A hidden rule labels the rows of this table. It goes by one to three of the table's principal directions, not those with the most spread.
[-1.57 -0.12  0.08 -0.74  2.09  0.41 -0.30  1.45  1.26  1.14  1.09  0.64
 -0.47  0.72 -1.21  0.13 -1.28 -1.12 -2.02 -0.79  0.85 -1.87  0.65 -0.65
 -0.78  2.71  0.55 -0.01 -0.11  0.05  0.24  0.61] 5
[ 0.17 -1.17 -1.14 -1.36 -0.53 -0.13 -1.49 -0.23  1.52  0.50  0.21 -0.40
  0.64 -0.41  0.48  0.23  0.20 -0.34 -0.66 -0.37 -0.55 -0.80  1.45  0.66
  0.16 -0.48  0.39 -0.09 -0.99 -0.43 -1.33 -0.67] 2
[ 0.52 -0.60 -1.71 -2.14  0.54 -0.56 -2.71  1.37  1.74  1.86  1.88  1.57
 -0.60  0.58 -1.02  0.48 -1.17 -0.62 -1.85 -0.80  0.09 -1.90  2.13  0.47
 -0.45  1.43  1.37  1.51 -0.51 -1.01 -1.32  0.24] 2
[ 0.06 -0.40  0.90  1.04  1.18  0.40 -0.06  0.22  0.15 -0.60 -0.23 -0.01
 -1.01  0.96 -0.23 -0.69 -0.59 -0.21 -0.13 -0.03  0.23  0.95  0.23 -0.65
  0.36  0.23  0.11 -0.57 -0.46  0.44 -0.13 -0.05] 5
[ 0.33  0.47  0.43 -1.14  0.88 -0.15 -0.37  0.63  0.59  1.50  0.48 -0.35
  0.51  0.02 -0.65 -0.25 -0.43 -0.67 -0.27 -0.35  1.09 -1.08  0.49 -0.38
 -0.36  0.64 -0.27 -0.02  0.07  0.26 -0.41  0.25] 1
[-0.90 -1.04  1.20  0.86 -0.12  1.04  0.61 -1.39 -0.43 -1.52 -0.54 -1.26
  0.84 -1.13  1.64 -0.70  1.10 -0.14  0.09 -0.45 -1.44  1.76 -0.33 -0.76
  1.02 -0.90 -0.44  0.26 -0.40 -0.65 -1.20 -1.29] 1
[-1.28 -0.81  0.22 -0.61 -1.56  1.04  0.95 -0.56 -1.29 -0.39 -0.30 -0.49
  0.16 -1.75 -0.14 -1.55  0.12  0.19  0.37 -0.39 -1.09  2.33 -0.01 -0.51
  1.01 -0.31 -1.16  1.30  1.14 -0.27 -0.79 -1.54] 2
[ 1.47  1.14  0.94  0.43 -0.13  0.63  0.65 -0.75 -1.45 -0.94 -0.03 -0.21
  0.11 -0.20  0.87 -0.15  0.70  0.45  1.44 -0.62  0.73  1.65 -0.64 -0.71
  0.28 -0.40 -0.11  1.79  1.43  0.03  0.20 -0.19] 2
[-0.06 -0.77 -0.73 -2.78  2.00  0.52 -1.65  0.48  2.63  1.88  1.60 -0.67
  1.32  0.28  0.40  0.65 -0.07 -1.93 -2.52 -2.53  1.29 -2.65  2.26 -0.18
 -0.18  2.34  0.92  1.04 -0.16 -0.74 -1.59  0.04] 2
[ 1.63  1.24  0.08  0.34 -1.30 -0.17  0.96 -1.15 -2.08 -0.66 -0.09 -0.04
  0.32 -0.46  0.84  0.35  1.39  0.91  1.55 -0.28 -0.02  1.44 -0.96  0.12
  0.62 -1.05 -0.32  2.27  1.82 -0.58  0.37  0.08] 2
[-1.86 -0.56 -0.01 -1.16 -1.80  1.55  0.56  0.70 -1.46 -0.50  0.31  0.53
 -0.81 -2.04 -1.08 -2.26 -1.24  0.54  0.51 -0.50 -0.66  3.11  0.18 -0.88
  0.24  0.57 -0.85  1.51  1.72  0.27 -0.52 -1.99] 5
[-0.98  0.83 -0.17 -2.18  0.02 -0.08 -0.38  1.22  0.50  1.56  1.20 -0.90
  0.35 -1.00 -1.08 -0.95 -0.74  0.34  0.62 -0.27  0.88 -0.07  1.12 -0.27
 -0.73  0.75 -0.73  0.46  1.14  0.61 -0.79 -0.65] 6
[ 1.10  2.26 -0.01 -1.76  0.50 -0.47 -0.53  0.97  0.62  1.03  1.22 -0.71
  0.66 -0.24 -0.22  0.96  0.40  0.47  1.11 -0.64  1.87 -1.60  0.53 -0.26
 -1.62  0.45  0.32  1.21  1.23  0.51  0.08  0.21] 5
[-0.81 -1.47 -0.11 -2.01  2.80  2.08 -0.42 -1.45  1.59  1.13  1.60 -1.14
  1.86  0.14  1.81 -0.44  0.01 -2.55 -2.56 -3.56  1.47 -0.34  2.24 -0.66
  1.42  3.37  0.20  2.22  0.98 -1.06 -1.54 -0.08] 6
[-0.87 -0.02  1.80 -0.32 -0.03  1.20  1.60 -0.49 -2.12  0.04  0.28 -0.25
  0.62 -1.58 -0.04 -1.69 -0.07 -0.99 -0.31 -1.54  0.07  1.96 -0.79 -1.25
  0.94  0.72 -1.24  1.41  1.43 -0.39 -0.50 -0.96] 1
[-1.20  0.65 -0.35 -1.97  1.63  0.44  0.37  1.06  0.19  2.11  1.94  0.17
 -0.30  0.34 -1.57 -0.69 -1.47 -1.04 -1.07 -1.79  2.09 -0.60  1.33 -0.26
 -0.23  3.27 -0.43  1.30  2.07  0.37  0.40  0.54] 6
[-4.11 -2.70 -0.82 -1.63 -2.81  2.19  0.38 -1.21  1.78 -0.89 -1.23 -1.94
  1.85 -3.82  0.66 -0.49  0.98  0.01 -0.03  0.61 -3.17 -0.06  0.79 -0.34
 -0.38 -1.03 -1.15 -0.17 -1.03 -0.22 -1.18 -2.98] 5
[ 1.35  1.95  0.59  0.17  1.85 -0.44  0.18  0.73  0.63 -0.08  0.73 -0.99
 -0.15  1.43  0.25  1.15  0.54  0.20  0.73 -0.83  2.18 -1.06  0.10 -0.24
 -1.08  0.65  0.65 -0.21  0.85  0.79  0.83  0.91] 5
[-1.06 -0.63 -1.11 -0.71 -1.16 -0.14 -0.39  0.50  0.47  0.38 -0.44  0.48
 -0.13 -0.59 -0.75 -0.13 -0.52  0.43 -0.24  1.01 -0.84 -0.50  0.19  0.43
 -0.24 -0.16 -0.09 -0.38 -0.47  0.12 -0.03 -0.30] 1
[-1.24 -0.92  0.66 -0.33  0.17  0.88  0.97  0.66 -0.50  0.37 -0.64 -0.43
 -0.07 -0.27 -0.80 -1.86 -0.93 -0.65 -0.73 -0.39  0.31  1.46 -0.25 -0.65
  0.89  0.83 -0.94 -1.07  0.52  0.52 -0.28 -0.50] 2
[-0.60 -0.25  0.05  0.01  0.03  0.47  0.43 -0.25 -0.13  0.13 -0.26  0.04
 -0.11 -0.12 -0.33 -0.63 -0.64 -0.24  0.16  0.16  0.36  0.46  0.08 -0.04
  0.15  0.41 -0.55 -0.38  0.17  0.61  0.45 -0.05] 6
[ 1.44  0.41  1.22 -0.43  2.76 -0.05 -1.59  1.02  2.39  0.83  0.62 -1.09
  0.14  1.42  0.04  0.56  0.14 -0.80 -0.53 -0.57  1.26 -1.95  1.21 -1.18
 -0.78  0.44  0.91 -0.22 -1.13  0.14 -1.23  0.38] 3
[-2.56 -1.55  0.71  0.13 -1.25  1.04  1.54 -0.11 -0.99 -0.33 -1.03 -0.93
  0.36 -1.69 -0.41 -2.33 -0.51 -0.16 -0.04  0.35 -1.28  2.48 -0.65 -0.40
  1.08 -0.37 -1.70 -1.63  0.18  0.35 -0.46 -1.43] 2
[ 3.22  1.98 -0.79  0.45 -0.31 -3.05 -1.93  0.75  0.31  0.24 -0.44  1.08
 -1.30  1.73 -0.71  1.76  0.00  1.55  1.56  2.03  0.83 -2.10  0.23  1.30
 -1.15 -2.29  1.13 -0.66 -1.68  1.02  0.38  1.09] 1
[-0.76 -0.87  0.33  0.31 -0.30  0.91  0.70 -1.73 -0.73 -1.18 -0.62 -1.06
  1.15 -0.94  1.89 -0.79  0.81 -0.08  0.09 -0.62 -0.65  1.91 -0.17 -0.15
  1.43 -0.40 -0.52  0.41  0.21 -0.36 -0.87 -0.91] 1
[ 0.41  0.95  0.79  1.74 -1.93 -0.29  1.68 -1.24 -2.32 -1.94 -1.06 -0.80
 -0.09 -0.95  0.84 -0.31  1.31  1.67  2.66  1.01 -0.93  2.65 -1.58  0.19
  0.42 -2.48 -0.99 -0.05  0.84  0.38  0.67 -0.69] 6
[ 1.12  1.38 -0.17 -0.39  0.00 -1.04 -0.16 -0.05  0.26  0.73  0.32 -0.17
  0.61  0.12  0.02  1.28  0.60  0.17  0.73  0.26  0.82 -1.84 -0.17  0.52
 -0.96 -0.45  0.11 -0.01 -0.01  0.21  0.63  0.76] 1
[ 0.83 -0.37 -0.54  1.81 -1.24 -0.71  0.36 -1.05 -0.42 -1.27 -1.25  0.94
 -0.45  0.48  0.44  1.37  0.72  0.28  0.23  1.12 -1.08 -0.63 -1.09  1.07
 -0.07 -1.55  0.40 -1.09 -1.28 -0.11  1.36  0.56] 4
[ 0.95  0.91 -0.79  0.39 -0.54 -0.72  0.21 -0.29 -0.93  0.31  0.44  0.92
 -0.34  0.52 -0.16  0.60  0.04  0.57  0.68  0.41  0.29  0.04 -0.45  0.82
 -0.03 -0.03  0.06  0.68  0.92 -0.25  1.05  1.03] 2
[ 0.43 -0.73  0.68  0.75  1.66  0.50 -0.15 -1.18  0.24 -0.63 -0.39  0.25
  0.41  0.83  1.33  0.49  0.38 -1.24 -1.53 -1.02  0.24 -0.59  0.02 -0.46
  0.88  0.72  0.70  0.58 -0.97 -0.53 -0.38  0.38] 1
[-1.76 -1.62  0.34 -1.01  0.88  2.00  1.44 -0.95 -0.13  0.41 -0.05 -0.94
  1.23 -0.61  0.62 -1.05  0.18 -1.87 -2.06 -2.30  0.28  0.75  0.33 -0.80
  1.60  2.28 -0.77  1.12  1.32 -0.68 -0.49 -0.44] 2
[ 0.40  2.06  0.33 -1.60  1.72 -0.64 -0.49  1.34 -0.40  2.06  2.58  0.73
 -0.16  0.29 -1.11  0.15 -0.77 -0.38 -0.42 -1.40  1.80 -1.18  0.68 -0.51
 -0.81  2.19  0.28  2.44  1.73 -0.43 -0.23  0.85] 1
[ 0.64 -0.68 -0.77 -0.79 -0.30 -0.27 -1.11 -0.43  1.45  0.28 -0.30 -0.47
  0.53 -0.01  0.43  0.80  0.61 -0.22 -0.28  0.06 -0.34 -1.37  1.02  0.46
 -0.09 -0.74  0.41  0.02 -1.10 -0.18 -0.76 -0.27] 2
[ 1.73  1.34 -0.55 -0.01 -0.15 -2.22 -1.73  1.37  1.86  0.85 -1.08 -0.12
 -0.58  1.19 -1.20  1.13 -0.49  1.31  1.73  2.94  0.89 -2.68  0.32  0.87
 -1.84 -2.12  0.43 -2.86 -2.28  1.89  0.48  0.82] 1
[ 1.96 -0.69 -1.03  3.11  0.32 -1.45 -2.04 -2.04  0.99 -2.47 -0.47  1.02
 -0.10  1.79  3.15  2.40  1.25  0.84  0.08  1.42 -1.70 -0.68 -0.26  1.73
  0.29 -2.32  2.19 -1.38 -3.25 -1.09 -0.08  1.06] 6
[ 0.17  1.10  2.41  1.12 -0.26  2.28  2.89 -1.99 -2.94 -2.41 -0.58 -2.10
  0.59 -1.34  1.81 -1.87  1.21  0.62  2.81 -1.53  0.96  5.01 -1.16 -1.65
  1.28 -0.44 -1.62  1.96  3.18  0.73  0.29 -1.48] 6
[ 3.59  2.10  0.78  1.46  1.18 -1.85 -0.31 -0.15 -0.54 -0.13 -0.22  0.16
 -0.15  2.06  0.72  1.52  0.80  0.32  1.07  0.30  1.76 -1.10 -0.93  0.53
 -0.34 -1.26  0.80 -0.81 -0.50  0.46  0.85  1.72] 1
[-0.38 -0.94 -1.01  0.33 -1.27 -0.45 -0.86 -0.20  0.61 -1.09 -0.83  0.79
 -0.13 -0.40  0.48  0.99  0.31  0.37 -0.60  0.81 -1.58 -0.99 -0.13  0.74
 -0.34 -1.14  0.88 -0.72 -1.83 -0.28 -0.16 -0.52] 1
[ 0.02  0.56 -0.48 -1.58 -0.10 -0.45 -0.20  0.08 -0.40  1.64  1.12 -0.17
  0.58 -0.50 -0.44 -0.59 -0.35 -0.13  0.11 -0.61  0.74  0.05  0.75  0.40
  0.28  0.62 -0.64  1.05  1.17 -0.20 -0.57  0.10] 6
[ 0.60  1.69 -0.18 -1.50  0.95 -0.69 -0.26  0.90  0.51  1.77  1.27 -0.57
  0.70  0.24 -0.49  0.39 -0.23 -0.07  0.46 -0.52  1.97 -1.44  0.50  0.19
 -0.96  0.95 -0.12  0.11  1.07  0.47  0.22  0.81] 2
[ 0.54 -0.06  0.22  0.06 -0.38 -0.18 -0.07 -0.05  0.85 -0.19 -1.16 -1.14
  1.01 -0.18  0.66  0.48  0.87  0.16  0.49  0.73 -0.09 -0.82 -0.47  0.06
 -0.32 -1.33 -0.05 -1.65 -0.94  0.38 -0.15 -0.09] 4
[-1.36 -0.49 -0.61 -1.83  1.69  0.51 -0.89  0.62  1.58  1.90  1.87  0.19
  0.44  0.07 -0.59 -0.28 -1.35 -1.45 -1.75 -1.39  1.05 -1.47  1.69  0.01
 -0.41  2.66  0.16  0.29  0.20 -0.18 -0.43  0.32] 5
[-0.34  0.02 -0.79 -1.33  0.25  0.03 -0.15  0.14 -0.02  1.05  0.74  0.17
  0.57 -0.11  0.00 -0.19 -0.34 -0.37 -0.80 -0.88  0.66 -0.27  0.52  0.29
  0.38  1.29  0.00  0.90  0.95 -0.37 -0.31  0.28] 6
[ 0.45  1.21  1.78 -0.28  1.09  1.45 -0.43  0.76 -0.61 -0.84  0.95  0.09
  0.46 -0.81  0.96 -0.84 -0.33  0.14  0.59 -1.07  0.95  1.49 -0.57 -1.97
 -0.66  0.79  0.62  1.55  0.94 -0.10 -0.88 -0.76] 5
[-0.09  1.04 -0.82 -0.25 -1.44 -0.55  0.89 -0.04 -1.67  0.05  0.29  0.73
 -0.42 -0.48 -0.58  0.36  0.36  1.01  0.71  0.20 -0.30  0.45 -0.62  0.49
  0.00 -0.01 -0.28  1.85  1.70 -0.33  0.83  0.21] 5
[-0.98 -0.61 -0.44  0.58 -2.16  0.82  0.79 -0.89 -1.86 -1.27 -0.46  1.32
 -0.39 -1.44  0.12 -0.68 -0.24  0.58  0.48  0.44 -1.52  2.09 -0.93  0.13
  0.49 -0.44 -0.40  1.11  0.63 -0.38  0.56 -0.83] 5
[-0.52  1.30 -1.67 -0.72  0.73 -1.45 -0.32  1.35 -0.31  1.72  1.82  2.35
 -1.23  1.20 -1.80  1.29 -1.17  0.12 -1.32 -0.06  0.77 -2.34  0.27  0.95
 -0.86  2.42  0.83  1.56  1.01 -0.51  1.37  1.84] 5
[ 2.04  1.33  0.55  3.22 -2.12 -0.46  1.13 -1.45 -2.25 -2.77 -1.46  0.52
 -0.68  0.01  1.19  0.72  1.14  1.99  3.34  2.03 -0.79  2.26 -2.41  0.58
 -0.32 -3.16 -0.10 -0.82  0.05  0.57  2.00  0.27] 2
[ 2.58  2.25  0.33  0.46  2.04 -0.43 -0.04 -0.01  0.49 -0.27  0.68 -0.35
  0.63  1.81  1.41  2.25  1.20 -0.04  0.39 -1.12  2.41 -1.86 -0.57 -0.06
 -1.02  0.76  1.40  0.50  0.81  0.09  1.20  1.75] 5
[-0.11 -1.12 -1.30 -0.25 -0.52 -1.89 -1.41 -0.45  2.02  1.88 -0.22  0.06
  1.64 -0.10  0.22  1.44  0.39 -0.72 -1.17  1.73 -1.44 -3.68  0.17  1.88
 -0.42 -1.35  0.07 -2.84 -3.02 -0.86 -0.38  1.09] 2
[ 2.70  0.39  3.24  1.55  1.67  1.48  1.35 -1.34 -1.60 -2.25 -1.25 -1.83
  0.97  0.56  2.65 -0.64  1.95 -0.86  0.36 -2.39  1.31  2.65 -1.38 -2.04
  1.67 -0.77  0.10  0.82  0.81 -0.14 -0.98 -0.60] 1
[ 1.72  0.26  1.73 -0.17  0.66  0.38 -0.34 -0.06 -1.40 -0.09  0.32  0.49
 -0.01 -0.20  0.31 -0.53  0.59 -0.61 -0.68 -1.41 -0.14  0.91 -0.27 -1.61
  0.99 -0.04  0.37  3.09  0.48 -1.32 -1.71 -0.52] 4
[-0.19  0.23  1.45 -0.31  1.27  1.39  0.48  0.19 -0.18 -0.20  0.09 -0.60
  0.06 -0.16  0.04 -0.98 -0.31 -0.57 -0.02 -1.10  1.05  0.96  0.13 -1.57
  0.15  1.08 -0.26  1.01  0.84  0.42 -0.40 -0.55] 5
[ 2.23  1.83  0.67 -0.24  0.62 -0.29  0.42  0.13 -0.35 -0.19 -0.09 -1.01
  0.67  0.63  0.80  0.89  1.18  0.24  0.98 -0.94  1.89 -0.38 -0.54 -0.31
 -0.39 -0.27  0.34  0.48  1.16  0.46  0.39  0.49] 4
[-1.03  0.94 -0.67 -2.00 -0.50 -0.57 -0.08  1.43 -0.84  2.38  1.50  0.99
 -0.36 -0.83 -2.21 -1.18 -1.71  0.16  0.05  0.12  0.74 -0.05  0.54  0.21
 -0.42  1.40 -0.89  1.03  1.56  0.21  0.04  0.17] 1
[-2.20 -1.77  0.25  0.21 -1.20  1.50  1.17 -0.52 -0.76 -0.94 -1.09  0.04
  0.26 -1.47  0.10 -1.28 -0.19 -0.40 -0.82 -0.07 -1.53  1.58 -0.71 -0.52
  0.88  0.17 -0.76 -0.25 -0.01 -0.25 -0.16 -1.21] 1
[ 0.55 -0.55 -0.05  0.17 -1.90  0.25 -0.33 -0.65 -1.35 -0.79 -0.46  0.50
 -0.49 -1.03  0.13 -1.03  0.20  0.94  1.04  0.63 -1.58  2.39 -0.05 -0.22
  0.97 -1.59 -0.34  1.69  0.26 -0.63 -1.06 -1.17] 2
[ 0.93 -0.25 -0.43  0.23  0.34 -0.56 -1.29  0.34  0.55 -0.03 -0.01  1.15
 -0.43  0.81  0.11  0.78 -0.14 -0.06 -0.88  0.31 -0.34 -1.09  0.12  0.16
 -0.11 -0.12  1.13  0.21 -1.18 -0.55 -0.37  0.48] 4
[ 0.44  0.37  0.90  0.66  1.66  0.05  0.64  0.02  0.39  0.47 -0.08  0.02
  0.36  1.00 -0.03  0.81  0.06 -1.27 -0.94 -0.50  1.11 -1.76 -0.70 -0.31
 -0.42  0.99  0.18 -0.96 -0.39  0.13  1.07  1.21] 4
[-0.93 -0.44 -0.28 -0.13 -1.91  0.70  0.35  0.05 -1.91 -0.17  0.17  1.20
 -0.75 -1.38 -0.82 -1.92 -1.11  0.80  0.82  0.59 -1.11  2.98 -0.35 -0.19
  0.72 -0.15 -0.86  1.22  1.24 -0.24 -0.18 -0.91] 2
[-0.85 -0.60 -0.70  0.57 -0.90 -0.27 -0.22 -0.03  1.03 -0.34 -0.67 -0.04
 -0.38 -0.13 -0.44  0.50 -0.07  0.52  0.48  1.58 -1.09 -0.80  0.10  0.62
 -0.74 -0.96 -0.07 -1.56 -1.26  0.47  0.64 -0.10] 2
Which label does each new row get?
[-1.79 -1.73  0.36  0.13 -4.06  1.40  1.48 -1.61 -2.49 -2.21 -2.21 -0.57
  0.18 -3.35  0.45 -2.19  0.83  1.19  1.43  0.82 -3.11  4.18 -0.90 -0.57
  1.67 -2.62 -1.71  1.30  0.44 -0.17 -1.21 -3.11]: 1
[-1.31 -0.89 -0.55  0.30 -1.69 -0.28 -0.21  0.60  0.62  0.45 -1.52  0.66
 -0.58 -0.70 -1.70 -0.58 -1.20  0.58  0.62  2.95 -1.34 -0.61 -0.37  0.38
 -0.74 -1.29 -0.77 -2.36 -1.76  0.99  0.68 -0.22]: 4
[ 1.05  1.08 -0.08 -1.07 -1.19 -1.40 -1.05  1.19 -0.93  1.12  0.18  0.92
 -0.87 -0.50 -1.67 -0.82 -0.95  0.98  1.14  1.12  0.15  0.26  0.27  0.11
 -0.33 -1.16 -0.35  0.70 -0.01  0.52 -0.76 -0.40]: 1
[ 3.28  0.70  0.09  1.64  2.05 -0.59 -1.28  0.37  1.04 -1.42 -0.49  1.07
 -1.03  3.08  1.12  2.35  0.63 -0.13 -0.78 -0.48  1.35 -1.79 -0.31 -0.08
 -0.53  0.08  2.57 -0.17 -1.24  0.01  0.75  1.57]: 5
[-0.73 -0.41 -0.46  1.05 -0.99  0.29  0.69 -0.26 -1.20 -1.18 -0.20  1.41
 -1.02 -0.15 -0.19  0.11 -0.23  0.38 -0.25  0.19 -1.05  0.95 -0.78  0.24
  0.18  0.18  0.23  0.56  0.32 -0.35  0.96 -0.07]: 5
[ 1.41 -1.12 -0.60  2.73 -2.57 -0.46  0.28 -1.78 -1.50 -3.06 -2.53  1.09
 -1.08  0.29  1.22  0.56  0.99  1.22  1.05  1.61 -2.06  1.86 -1.36  1.11
  1.07 -3.15  0.44 -0.89 -1.53  0.05  0.76 -0.45]: 6
[ 0.19  0.76  0.84 -1.16  1.33  0.42 -0.29  0.35 -0.36  1.08  1.35 -0.42
 -0.44  0.03 -0.73 -1.56 -1.07 -0.30  0.54 -1.13  1.58  1.33  1.37 -0.89
  0.35  1.21 -0.65  1.68  1.41  0.51 -0.95 -0.41]: 6
[ 0.51 -0.45  0.08 -1.64  2.60 -0.13 -0.92 -0.08  2.36  2.34  1.19 -0.85
  1.30  0.99  0.04  0.92  0.07 -2.44 -2.27 -1.91  1.58 -3.36  1.68  0.02
 -0.11  1.86  0.34 -0.10 -0.75 -0.48 -0.74  0.96]: 2
[-0.48 -1.02  0.93  0.30 -1.26  0.99  0.88 -1.57 -1.04 -1.15 -0.86 -1.34
  0.43 -1.51  0.81 -1.35  0.91  0.09  0.94 -0.30 -1.28  2.57  0.05 -0.56
  1.31 -1.45 -1.19  0.80  0.29 -0.17 -1.11 -1.72]: 2
[-0.40 -0.45 -0.14 -0.05  0.69  0.13 -0.17 -0.39  0.94  0.51  0.34 -0.10
 -0.06  0.32 -0.28  0.40 -0.11 -0.68 -0.52 -0.13 -0.01 -1.06  0.76  0.11
 -0.16  0.56 -0.06  0.03 -0.48 -0.08  0.20  0.28]: 2
[-2.79 -2.26 -1.62  0.27 -2.45 -0.26 -0.02  0.63 -0.41 -0.10 -0.95  1.58
 -1.31 -0.93 -1.66 -1.21 -1.44  0.64 -0.96  2.01 -2.81  0.96 -0.18  0.97
  0.58 -0.50 -0.53 -1.44 -1.13 -0.22  0.02 -0.76]: 2
[-0.18 -0.18 -0.20 -0.20  0.96  0.31  0.39 -0.03  0.27  0.28 -0.01 -0.18
  0.32  0.72  0.29  0.10 -0.13 -0.66 -0.89 -0.81  0.94 -0.35  0.07  0.07
  0.37  1.24  0.13 -0.30  0.42  0.10  0.36  0.59]: 6
[-0.44 -0.79  0.98  0.02  0.75  0.61  0.34 -0.35 -0.79  0.00 -0.25  0.19
  0.00 -0.11  0.08 -1.14 -0.40 -0.96 -1.16 -0.91 -0.01  0.96  0.00 -0.79
  1.22  0.68 -0.32  0.70 -0.05 -0.29 -0.87 -0.42]: 1
[ 2.90  1.82 -0.44  1.08 -2.03 -1.05  0.30 -1.22 -1.81 -1.74 -1.01 -0.25
 -0.06  0.11  1.42  1.00  1.78  2.26  3.11  1.02  0.07  1.61 -1.08  0.79
  0.20 -2.83  0.16  1.15  1.00  0.29  0.64  0.07]: 6
[ 0.25 -1.18  0.25  0.81 -1.59  0.49 -0.08 -1.72 -0.56 -1.99 -1.55 -0.14
  0.40 -1.15  1.51  0.03  1.13  0.30  0.39  0.35 -1.81  1.18 -0.38 -0.07
  0.83 -2.09  0.05  0.49 -1.27 -0.38 -0.84 -1.41]: 1
[ 3.31  1.32 -1.40  0.75  0.52 -1.99 -1.99 -0.14  1.56 -0.23 -0.53  0.52
 -0.10  2.31  1.09  2.64  0.71  1.04  0.96  1.42  1.12 -2.62  0.22  1.47
 -0.99 -1.48  1.81 -1.04 -1.65  0.50  0.75  1.78]: 6
[-2.29 -0.41 -0.09 -1.68 -0.49  0.93  0.70  0.82  0.03  1.10  0.04 -0.57
  0.84 -1.51 -0.85 -1.27 -0.66 -0.24 -0.50 -0.12 -0.05  0.21  0.00 -0.58
 -0.03  1.20 -1.00  0.02  0.96  0.18 -0.38 -0.71]: 1
[-0.24  0.48  0.66  0.47  2.43  0.01 -0.53  1.31  1.93 -0.16  0.35 -0.65
 -0.35  1.47 -0.03  0.74 -0.29 -0.29 -0.61 -0.18  1.13 -1.62  0.34 -0.63
 -1.18  1.05  0.96 -1.61 -0.90  0.71  0.24  0.61]: 5
[-1.31 -0.48  0.67 -0.67  0.02  0.64  1.17  0.58  0.05  0.55 -0.82 -1.56
  0.55 -0.56 -0.62 -1.47 -0.27 -0.35 -0.01 -0.12  0.49  0.82 -0.15 -0.54
  0.44  0.27 -1.28 -1.54  0.55  0.89 -0.23 -0.61]: 2
[ 0.91  0.09  1.44 -1.20  1.17  0.95  0.37  0.09 -0.37  0.88  0.48 -1.29
  0.82 -0.17  0.19 -1.51 -0.07 -1.20 -0.22 -2.07  1.67  1.32  0.52 -1.12
  0.90  0.83 -0.72  0.67  1.33  0.12 -1.16 -0.50]: 2
[ 0.17 -0.43  0.52 -0.62  1.71 -0.27 -1.16  0.87  1.70  1.03 -0.08 -0.26
  0.16  0.80 -0.44  0.10 -0.48 -0.97 -1.37 -0.08  0.55 -1.92  0.82 -0.56
 -0.26  0.52  0.47 -0.85 -1.57  0.17 -0.99  0.24]: 1
[ 1.83 -0.64 -0.45  0.03 -0.66 -0.40 -1.09 -1.14  0.58 -0.48 -0.58 -0.23
  0.89  0.02  1.55  1.00  1.31 -0.12 -0.09 -0.12 -0.70 -0.59  0.20  0.57
  0.48 -1.63  0.70  0.20 -1.21 -0.81 -0.95 -0.15]: 2
[ 2.92  0.54 -0.13  0.53  0.96 -0.80 -1.69 -0.27  2.20 -0.56 -0.34 -0.82
  0.33  1.58  1.35  2.14  1.33  0.17  0.68  0.26  0.73 -2.10  0.63  0.37
 -0.95 -1.49  1.47 -0.93 -1.69  0.22 -0.16  0.69]: 2
[-0.07  0.19  0.08 -2.06  1.60 -0.35 -1.50  1.27  1.33  1.47  0.84 -0.30
  0.74  0.11 -0.11 -0.08 -0.40 -0.69 -1.56 -1.03  0.97 -1.72  1.16 -0.61
 -0.19  1.24  0.66  0.66 -0.45 -0.24 -1.83 -0.14]: 1
